In the data rows, 128 means zero.
Here are some points, one per row:
[170 117 160 147 124 106 143 135 162 124 125 159 134 130 054 088 100 148 137
 133 073 125 072 140 111 162 130 172 120 121 189 081 156 104 137 175 087 079
 142 160 092 136 131 177 120]
[181 141 141 135 127 167 136 113 183 061 119 085 160 085 090 104 085 168 173
 103 146 159 110 112 148 183 103 120 160 151 134 108 144 125 116 126 136 173
 024 148 159 115 129 083 125]
[125 142 155 082 109 128 127 167 159 148 049 111 113 120 187 119 110 171 123
 181 192 071 101 085 130 091 118 096 115 147 102 071 094 090 180 161 096 118
 113 134 115 155 110 106 132]
[144 061 094 081 145 150 113 112 084 096 114 142 168 120 115 092 092 068 170
 122 118 086 163 184 175 133 122 137 149 156 099 104 118 096 101 144 093 114
 100 056 114 107 133 099 169]
[168 109 161 149 127 156 116 133 138 145 127 105 067 175 078 102 087 130 082
 102 163 119 086 133 128 109 072 109 127 102 139 174 154 092 091 090 137 148
 147 087 068 154 139 130 120]
[114 109 098 131 186 096 155 112 099 197 213 110 139 130 176 123 132 198 170
 124 154 141 043 113 168 156 108 150 172 110 103 137 130 121 132 127 138 123
 113 138 073 075 153 117 094]
[155 165 179 119 181 129 146 128 102 102 104 112 149 179 097 100 121 122 150
 119 089 156 103 125 145 039 193 065 105 081 110 088 174 145 164 128 167 144
 140 111 136 075 095 088 163]
[122 191 059 167 034 132 142 129 130 089 169 173 113 123 109 171 169 094 128
 126 158 133 109 128 152 134 097 082 095 144 124 105 104 088 118 085 166 157
 132 127 152 102 140 079 141]
[203 140 127 154 125 112 137 067 028 124 096 184 115 128 129 181 137 122 116
 194 148 135 107 116 102 132 097 160 107 142 111 140 125 153 140 145 112 167
 107 159 120 168 095 097 107]
[138 109 186 133 107 099 085 077 160 133 144 153 096 135 164 147 154 152 165
 146 086 123 140 154 058 167 149 156 122 167 126 110 131 132 113 079 128 157
 155 080 117 147 181 149 127]
[180 157 121 112 106 134 113 195 152 136 139 160 149 164 178 137 127 127 107
 124 105 102 160 180 144 110 110 124 106 146 116 117 184 151 136 148 200 053
 101 126 117 097 103 164 083]
[134 145 139 092 187 143 124 167 125 125 133 105 142 105 113 190 169 164 123
 109 076 089 140 155 144 173 142 097 143 090 173 132 126 094 124 111 111 132
 135 147 140 212 055 147 107]
[119 150 123 134 163 139 131 140 111 095 145 135 107 147 123 203 114 080 109
 106 129 164 171 084 099 111 115 117 153 113 078 116 124 115 125 175 085 156
 110 083 132 093 132 208 117]
[064 089 161 143 133 168 138 116 124 097 095 161 101 103 125 087 127 104 088
 112 116 099 115 129 094 075 098 159 189 122 096 138 107 103 087 101 119 121
 056 181 153 130 154 177 095]
[103 104 107 130 093 151 139 144 100 096 114 135 134 228 161 156 122 142 133
 097 146 150 093 111 107 115 122 116 205 152 218 120 134 087 142 141 055 131
 172 127 139 111 121 100 125]
[123 067 173 078 096 155 174 096 179 123 122 149 185 154 134 080 138 157 117
 108 166 166 161 128 124 106 080 138 123 181 140 172 100 134 146 112 183 146
 160 155 101 110 072 162 171]
[125 074 124 158 125 101 069 112 166 141 132 116 086 123 124 173 069 075 174
 169 162 162 106 163 153 082 124 154 108 113 178 076 118 218 124 121 132 104
 111 140 131 164 087 141 149]
[100 064 131 142 122 185 130 158 129 114 146 098 095 123 144 148 217 132 125
 099 109 149 148 184 096 124 154 124 069 175 097 115 149 144 166 080 110 131
 064 140 057 161 103 109 125]
[100 158 094 086 140 174 136 104 162 166 133 110 139 179 076 117 156 133 155
 187 155 113 217 174 116 116 089 154 146 119 118 117 174 167 168 167 096 189
 160 153 156 132 169 138 094]
[112 173 140 130 177 156 088 103 103 148 148 161 133 084 116 072 111 067 091
 150 155 074 104 141 117 154 100 088 144 125 145 123 141 144 135 126 132 130
 164 120 081 113 088 086 184]
[112 144 104 058 127 104 208 117 159 071 149 137 127 115 129 148 089 131 084
 170 124 123 128 196 110 109 141 144 143 119 176 124 126 122 125 087 153 066
 127 071 166 137 187 095 107]
[090 143 188 115 157 131 067 148 132 104 187 068 149 150 170 171 062 144 125
 137 099 133 131 092 126 155 079 140 115 203 112 166 108 127 135 109 122 100
 163 080 152 121 106 136 147]
[128 096 154 149 141 107 151 179 086 133 108 162 102 124 125 163 118 122 165
 135 133 060 137 153 147 133 165 084 190 154 108 161 119 118 202 104 187 160
 130 110 091 148 173 123 112]
[196 116 119 128 146 136 110 128 163 135 158 105 146 109 170 142 091 088 102
 087 125 173 144 163 038 121 124 097 140 046 127 171 082 133 191 110 107 120
 128 187 136 133 140 071 122]
[144 081 107 143 100 097 080 095 140 091 198 128 134 141 088 152 150 157 087
 170 163 099 183 077 162 157 214 087 163 150 131 116 141 151 126 156 112 101
 132 153 119 094 155 120 125]
[132 182 143 212 084 125 169 139 104 135 181 151 149 145 148 069 053 138 121
 171 099 102 176 167 154 167 126 132 135 116 105 108 129 130 156 071 088 166
 110 146 161 120 060 156 124]
[166 103 151 136 136 161 191 152 124 155 124 071 114 088 141 133 154 063 122
 103 094 094 152 048 126 123 119 208 104 153 157 065 135 150 154 088 124 157
 174 131 121 079 155 085 109]
[149 111 063 124 134 159 116 139 143 145 150 140 074 098 171 104 122 167 093
 094 135 111 158 053 199 114 135 141 116 119 181 152 168 155 126 125 133 146
 104 107 162 185 090 137 136]
[165 171 097 096 128 101 110 141 106 067 155 081 150 080 202 085 121 117 138
 151 128 138 139 152 135 117 111 146 127 156 100 131 129 095 100 186 090 132
 159 160 105 159 154 126 116]
[125 103 083 055 106 106 133 109 156 117 158 179 066 136 095 107 087 125 159
 095 091 155 109 069 115 181 113 049 113 144 068 107 095 155 157 145 151 121
 128 127 145 138 118 151 108]
[112 143 127 155 191 082 187 111 158 105 141 103 095 185 113 132 167 107 106
 102 169 141 121 132 113 164 130 158 167 150 080 112 114 128 135 142 134 060
 142 184 161 187 078 111 205]
[107 168 131 134 101 085 091 127 139 106 122 090 119 153 105 057 211 078 145
 162 113 140 159 065 085 151 114 101 135 108 150 117 125 125 124 117 142 105
 089 103 059 143 125 129 055]
[167 113 163 130 138 162 145 069 114 077 146 155 136 101 139 148 156 141 159
 142 129 166 145 084 166 061 141 122 124 111 083 152 181 118 125 100 134 117
 180 159 105 183 184 152 123]
[060 151 112 092 116 135 127 141 124 174 155 144 112 130 097 155 071 114 209
 118 100 126 128 128 139 087 116 146 124 140 147 104 140 084 114 107 176 135
 174 172 122 168 095 096 088]
[153 125 126 095 121 138 137 156 101 100 125 129 079 131 079 179 139 180 149
 131 141 094 106 141 085 154 126 153 071 134 094 176 165 159 104 159 127 134
 132 139 147 057 091 121 108]
[110 164 143 130 138 158 118 086 127 168 156 150 108 108 143 090 146 108 096
 083 113 146 082 146 137 130 169 120 131 201 145 140 196 112 142 178 097 133
 133 107 146 146 138 096 165]
[129 123 055 109 185 110 083 196 118 093 117 147 121 155 143 076 155 130 114
 153 097 135 107 106 099 128 153 210 160 096 113 109 119 160 101 091 176 151
 131 132 139 120 115 114 153]
[112 147 140 107 108 128 084 070 094 150 111 108 141 112 122 146 162 125 144
 069 099 136 134 152 151 110 097 123 125 115 145 155 123 126 120 153 131 061
 083 162 130 080 110 109 093]
[132 139 142 080 086 093 153 136 149 135 151 141 105 080 095 135 189 168 113
 155 098 169 122 145 147 088 124 117 155 098 132 142 041 176 103 142 059 169
 140 065 091 105 089 114 153]
[132 102 120 222 114 092 126 152 147 076 124 155 136 114 152 109 147 161 218
 055 126 090 165 139 107 075 096 137 118 086 137 122 115 124 115 176 124 109
 161 101 128 129 106 129 145]
[114 167 122 139 119 119 177 153 130 123 124 096 104 141 099 129 122 097 153
 122 168 123 117 111 137 133 114 133 110 119 134 184 120 202 189 126 074 078
 092 110 093 131 189 174 156]
[104 075 071 158 172 040 134 091 149 138 055 095 090 152 138 098 097 151 082
 113 109 147 150 157 125 118 138 096 058 153 100 139 152 102 103 114 088 162
 151 120 147 116 117 111 081]
[077 152 116 143 156 195 118 092 171 083 094 157 203 159 115 153 121 115 133
 162 075 084 089 090 181 158 163 153 047 085 103 175 098 106 130 112 090 124
 128 133 115 143 139 110 139]
[078 095 187 120 143 100 137 186 117 114 153 100 088 084 146 087 165 089 157
 176 153 177 109 164 175 157 132 108 088 086 146 135 149 084 140 142 139 159
 140 154 214 109 160 159 146]
[116 122 070 111 062 133 151 111 119 139 129 073 163 138 185 129 111 113 095
 121 080 138 058 140 141 126 146 136 154 077 103 140 161 139 121 173 165 170
 134 102 089 175 126 189 142]
[135 113 116 118 158 066 192 146 140 192 167 150 173 088 094 175 114 112 103
 134 115 106 180 076 118 107 107 085 105 129 121 121 137 090 058 124 123 122
 108 151 091 125 155 139 153]
[089 185 158 139 191 151 136 152 116 119 137 223 109 115 174 109 110 161 071
 076 144 151 111 144 137 120 122 127 083 146 173 090 107 182 104 162 128 130
 132 130 113 122 168 132 092]
[138 119 148 126 119 138 143 086 091 121 094 102 106 117 119 117 139 100 121
 101 073 074 135 115 135 147 159 125 136 140 163 153 051 176 150 180 185 163
 161 158 179 132 140 141 115]
[153 173 106 145 149 138 136 123 083 168 093 087 121 133 113 106 154 172 177
 155 100 119 137 111 087 116 085 071 140 170 154 158 133 148 086 092 131 095
 100 096 169 167 178 138 192]
[096 118 190 139 144 107 136 111 116 092 094 090 156 177 150 152 128 124 091
 121 164 100 140 146 170 176 081 109 144 095 160 100 137 170 063 148 172 159
 118 131 100 147 126 091 106]
[048 165 116 135 078 133 096 141 096 136 083 102 089 085 109 143 068 204 113
 108 113 174 200 129 104 151 149 160 162 091 113 106 161 114 142 134 152 121
 144 162 067 103 177 102 207]
[149 122 149 096 112 053 102 131 113 187 076 176 183 151 124 132 170 109 133
 067 142 168 154 127 167 183 096 165 124 095 119 109 128 150 184 090 104 145
 109 083 165 159 175 114 124]
[167 106 143 139 067 147 084 205 140 171 121 130 132 159 104 148 148 122 105
 122 101 131 095 126 154 113 123 097 157 149 058 117 114 171 050 117 070 118
 167 189 155 138 174 101 133]
[135 164 074 164 156 137 120 144 229 130 056 139 106 096 149 155 140 089 168
 130 158 128 117 153 138 197 142 117 153 163 144 182 136 127 104 122 155 146
 173 145 101 068 126 164 131]
[157 162 127 135 165 156 097 094 159 160 104 110 148 104 104 122 139 141 137
 115 166 138 140 156 156 097 201 150 196 142 098 092 076 109 122 097 125 104
 127 087 152 125 110 154 073]
[130 078 103 153 153 156 085 094 130 134 121 152 122 131 171 135 159 176 100
 184 087 112 109 125 143 122 055 116 118 080 156 101 130 090 183 099 137 088
 132 142 155 065 128 146 162]
[136 141 122 102 122 151 139 108 104 173 150 113 139 179 171 145 117 131 177
 109 157 113 123 153 076 125 192 099 085 113 173 073 093 122 070 122 123 163
 073 154 122 111 174 195 182]
[171 148 132 072 133 128 084 144 072 124 121 146 106 148 098 104 120 120 103
 124 190 146 144 115 153 144 156 187 091 092 146 169 092 045 109 115 139 128
 149 123 124 128 107 146 136]
[125 138 130 139 117 054 105 142 126 118 104 114 172 122 100 137 118 109 099
 131 104 147 115 123 139 066 153 144 137 208 174 175 121 114 185 108 143 164
 075 172 117 099 119 159 139]
[159 147 160 156 087 139 180 082 127 174 125 086 090 141 139 128 120 126 100
 141 116 126 136 148 172 122 142 161 111 109 086 110 088 081 126 137 162 076
 124 108 154 095 116 140 130]
[108 085 127 168 121 180 163 166 108 183 115 148 146 138 155 086 095 135 161
 172 122 199 165 123 113 150 187 118 119 135 155 194 093 125 088 166 135 068
 117 111 120 144 134 070 085]
[091 132 152 120 092 090 094 117 183 162 173 130 145 128 144 112 117 122 133
 125 169 032 113 107 079 095 166 171 122 093 113 186 165 115 118 154 118 155
 084 098 177 128 124 076 132]
[103 107 131 098 088 115 152 109 072 108 090 132 175 058 131 123 127 125 131
 106 188 131 096 096 080 136 155 101 125 122 113 119 176 187 111 040 085 083
 183 134 142 106 070 171 090]
[105 108 079 185 139 150 096 154 100 135 150 084 212 097 055 121 135 163 085
 112 175 121 087 147 090 116 117 135 078 147 114 096 091 115 159 164 169 133
 174 087 150 172 154 147 100]
[134 109 148 154 113 155 137 140 146 139 109 175 153 092 113 180 160 100 107
 198 129 189 127 087 099 148 122 125 162 124 115 121 174 107 126 192 159 151
 097 068 172 124 074 124 133]
Along one direction, these points spread out more than along any other. Take the direction at right angles to it along which they spread out most. Go by this last direction. For each point below, how far along it does it lie, from 0 to 99? 50 is the average, and the first point above lies past it. One standard deviation of the points above along it is 16.
[060 151 112 092 116 135 127 141 124 174 155 144 112 130 097 155 071 114 209
 118 100 126 128 128 139 087 116 146 124 140 147 104 140 084 114 107 176 135
 174 172 122 168 095 096 088] 64
[123 067 173 078 096 155 174 096 179 123 122 149 185 154 134 080 138 157 117
 108 166 166 161 128 124 106 080 138 123 181 140 172 100 134 146 112 183 146
 160 155 101 110 072 162 171] 48
[112 173 140 130 177 156 088 103 103 148 148 161 133 084 116 072 111 067 091
 150 155 074 104 141 117 154 100 088 144 125 145 123 141 144 135 126 132 130
 164 120 081 113 088 086 184] 27
[196 116 119 128 146 136 110 128 163 135 158 105 146 109 170 142 091 088 102
 087 125 173 144 163 038 121 124 097 140 046 127 171 082 133 191 110 107 120
 128 187 136 133 140 071 122] 62
[144 081 107 143 100 097 080 095 140 091 198 128 134 141 088 152 150 157 087
 170 163 099 183 077 162 157 214 087 163 150 131 116 141 151 126 156 112 101
 132 153 119 094 155 120 125] 40
[171 148 132 072 133 128 084 144 072 124 121 146 106 148 098 104 120 120 103
 124 190 146 144 115 153 144 156 187 091 092 146 169 092 045 109 115 139 128
 149 123 124 128 107 146 136] 29
[203 140 127 154 125 112 137 067 028 124 096 184 115 128 129 181 137 122 116
 194 148 135 107 116 102 132 097 160 107 142 111 140 125 153 140 145 112 167
 107 159 120 168 095 097 107] 15
[125 103 083 055 106 106 133 109 156 117 158 179 066 136 095 107 087 125 159
 095 091 155 109 069 115 181 113 049 113 144 068 107 095 155 157 145 151 121
 128 127 145 138 118 151 108] 49
[155 165 179 119 181 129 146 128 102 102 104 112 149 179 097 100 121 122 150
 119 089 156 103 125 145 039 193 065 105 081 110 088 174 145 164 128 167 144
 140 111 136 075 095 088 163] 32
[089 185 158 139 191 151 136 152 116 119 137 223 109 115 174 109 110 161 071
 076 144 151 111 144 137 120 122 127 083 146 173 090 107 182 104 162 128 130
 132 130 113 122 168 132 092] 64
[108 085 127 168 121 180 163 166 108 183 115 148 146 138 155 086 095 135 161
 172 122 199 165 123 113 150 187 118 119 135 155 194 093 125 088 166 135 068
 117 111 120 144 134 070 085] 72
[116 122 070 111 062 133 151 111 119 139 129 073 163 138 185 129 111 113 095
 121 080 138 058 140 141 126 146 136 154 077 103 140 161 139 121 173 165 170
 134 102 089 175 126 189 142] 57
[157 162 127 135 165 156 097 094 159 160 104 110 148 104 104 122 139 141 137
 115 166 138 140 156 156 097 201 150 196 142 098 092 076 109 122 097 125 104
 127 087 152 125 110 154 073] 40
[134 109 148 154 113 155 137 140 146 139 109 175 153 092 113 180 160 100 107
 198 129 189 127 087 099 148 122 125 162 124 115 121 174 107 126 192 159 151
 097 068 172 124 074 124 133] 3
[091 132 152 120 092 090 094 117 183 162 173 130 145 128 144 112 117 122 133
 125 169 032 113 107 079 095 166 171 122 093 113 186 165 115 118 154 118 155
 084 098 177 128 124 076 132] 44
